In the rows, 128 means zero.
The rows of Z fall into 3 groups, which share some directions, and each row is roughly a mix of its group's hidden directions.
Z, 103 rows:
[[119 123 125 170 127 100 122 130  80  63 142]
 [164 142 109  78 133 167  89 140 114 100  99]
 [116 118 154 110 103 141 123  86 166 184  98]
 [131 146 118 131  94 129 198 113 162 155 155]
 [143 116 111  84 134 179 133 146 110 134  69]
 [168 114 169 121 107 128  90 144 126 182  99]
 [134 148 111  98 186 150  92 165 120  95 125]
 [158 138 119  80 141 150  71 162 125 122 100]
 [113 144 172 160 125 150  73  96  91 131 117]
 [171 165 147 125 146 155  79 143  99 103 153]
 [130 106 162 125  85 112  77 121  91 132  88]
 [ 75 123 130 147 106 139 173 124 161 163 163]
 [114 157 141 186 133 122 151  81 138 121 170]
 [124 156 164 167 136  85  79 117 134 123 165]
 [151 153 100  63 136 123 101 164 157 136 140]
 [153 179 132 131 117 162 137 145 183 137 164]
 [158 121 101  66 135 151 108 168 129 121  92]
 [144 146 102 146 177 145 186 148 155 135 149]
 [108 100 153  93 137 138 149 128 165 183  92]
 [184 175 125  84 118 148  92 138 136 122 121]
 [136 135  88 126 173 142 176 150 174 138 147]
 [ 70  84 130 170 131 120 165 121 118 117 153]
 [ 86  82 126 164 115 100 167 108 106 105 146]
 [186 164 122 104 153 163  89 148 130 113 133]
 [131 134 146 198 123 107 146  81 107 116 148]
 [ 82 129 120 154 111 112 166  89  97  84 120]
 [163 167  98  69 124 150 139 137 163 142 128]
 [142 122 153 152  96  78  90 107  89 101 112]
 [ 79 142  92  93 120 130 146  94 159 103 162]
 [ 91  86 149 148  80  96 147  96 104 125 135]
 [126 130 136 170 141 112 104 136  86  69 164]
 [181 128 127  80  95 118 100 152 145 159 107]
 [169 134  98  76 126 140  81 140 159 118 106]
 [155 151 118 147 162 135 113 165  93  80 164]
 [127 154 167 149 136  93  58 129 128 123 150]
 [180 131 104 104 159 155 117 159 127 127  76]
 [114 113  91 100 122 171 195 127 143 138 118]
 [176 123 110 118 169 137 114 177 147 129  85]
 [153 178 143 107 163 158  83 157 130 147 113]
 [ 81 139 141 167 130 121 178  98 109 114 164]
 [136 111  92 109 120 172 192 114 117 114 101]
 [177 165 151 119 153 173 172 142 136 133 139]
 [177 145 110  98 130 147  81 142 116  97  89]
 [114 138 137 201 139  89 126 131 108  94 151]
 [111  82 164 152 102  92 126 122  80 124 102]
 [ 76  90 132 159 167 158 153 144 151 143 141]
 [ 78  75 150 144  90  99 141 102 115 131 129]
 [133 130  96  81 151 154 154 168 166 157 109]
 [127 103 140 148  81  82 128  95  87  95 131]
 [135 149  74 115 161 140 180 135 165 111 144]
 [174 139 147 109 120 135  51 129 135 118 141]
 [149 136  99  63 141 167 117 158 142 115 102]
 [161 169 102 148 171 136 154 149 117  89 155]
 [ 84  80 126 151 102 115 175 105 112 114 152]
 [160 135 171 131  99 123  62 117  97 116 126]
 [156 114 172 118  98 119  64 126 135 162 125]
 [123 115 113 159 139 112 130 163  67  79 109]
 [160 169 144  87 128 140  69 144 140 141 106]
 [ 73 114 141 130 107 126  83 131 163 175 120]
 [103  99 165 173 102  97 136  98  87 114 127]
 [109 142 144 176 134  81 129 121 158 147 180]
 [ 86  87 115 166 122 106 179 114 126 111 153]
 [ 92  92 108 146  87 128 180 100 131 142 155]
 [148 166 122 142 194 135  96 166 146 126 114]
 [ 91  96 117 107  99 112 161 114 157 172  91]
 [154 152  80 103 153 157 133 154 179 138 147]
 [135 111 161 140  91 106  78 127  78 112 103]
 [145 115 150 126  84  86  74 105 111 116 100]
 [197 182 101 123 153 138 130 141 132 122 123]
 [126 125  90 138 119 162 196  98 140 106 148]
 [148 162 140 133 124  73  81 121 130 112 173]
 [130 153  96  75 148 171 127 154 172 136 133]
 [145 160 106  74 148 144  97 164 163 148 132]
 [153 159 117 146 182 157 120 152 115  90 165]
 [105 112 173 174 110 101 129  96  83 135 116]
 [111  92 129 151  86 100 175  91  97 124 138]
 [147 125 179  96 101 147  77 121 121 152  97]
 [ 89 126 124 154 127 123 193 110 160 144 163]
 [146 131 157 109  93 130  63 120  91 118 100]
 [122  96 119 112 113 175 166 115  93 115  78]
 [121 119 156 148 131  63  89 157 139 159 148]
 [106 128 164  89 139 185 115 144 139 172 121]
 [127 114  96 127 152 132 193 162 142 160  96]
 [142 131  94 120 162 130 161 168 185 157 132]
 [197 153 103 155 122 111 153 112 107  97 132]
 [128 105  93 118 138 116 184 162 167 166 131]
 [164 155 121  79 132 163 120 119 176 162 120]
 [117 143 161 139 132  79  67 145 142 143 159]
 [ 99 109 133 103  80 121 126  96 120 143  66]
 [157 171 130 121 164 138  66 155 111 113 115]
 [ 89  94 128  98  91 117 137 118 137 170  79]
 [175 150 116  70 123 151  96 159 126 141 108]
 [164 168 146  92 136 141  71 145 132 144 100]
 [ 94  78 132 158  97 107 167 100 105 111 145]
 [137 133 125  82 123 157 131 113 177 181 100]
 [ 94  97 133 145  95 119 185 110 165 148 148]
 [129 140 112  75 120 152 132 102 187 163 119]
 [166 170 130  94 141 154  74 148 141 143 108]
 [ 82  82 129 162 108 114 176 110 129 119 154]
 [133 126 141  97 102 134 143 103 174 192 109]
 [136 142 150  78 145 170 119 143 151 178 102]
 [153 150 155 174 133 125  89  92  94  92 125]
 [161 167  95  83 136 130  95 145 158 111 160]]

Here is one row from each group, named. Which group is each of the other rows in?
[ 68  86 113 114 124 147 162 128 161 154 142] : (64)
[164 163 133 118 144 151  74 138 102  86 152] : (56)
[174 143 109 107 166 122 110 175 151 159 100] : (38)

[168 129 110  72 113 127  74 154 150 131 123] : (56)
[116 100  93 108 120 162 200 130 139 137 114] : (38)
[ 76  83 118 165 134 138 172 123 132 120 159] : (64)
[141 145 167 137 109 122  67 106 104 100 165] : (56)
[111 128 124 181 129  74  87 128 109  92 133] : (64)
[ 62 125 134 128 105 136 151 113 152 161 173] : (38)
[123 108 139 153 105  72  95 111  92  85 120] : (64)
[126 141 146 116 127 146 133  84 191 172 152] : (56)
[114 125 110 145 107 140 204 107 128 163 152] : (64)
[175 153 121 139 179 154 108 167 125 108 157] : (56)
[ 64  94 173 144 120 137 108 124  97 147 130] : (64)
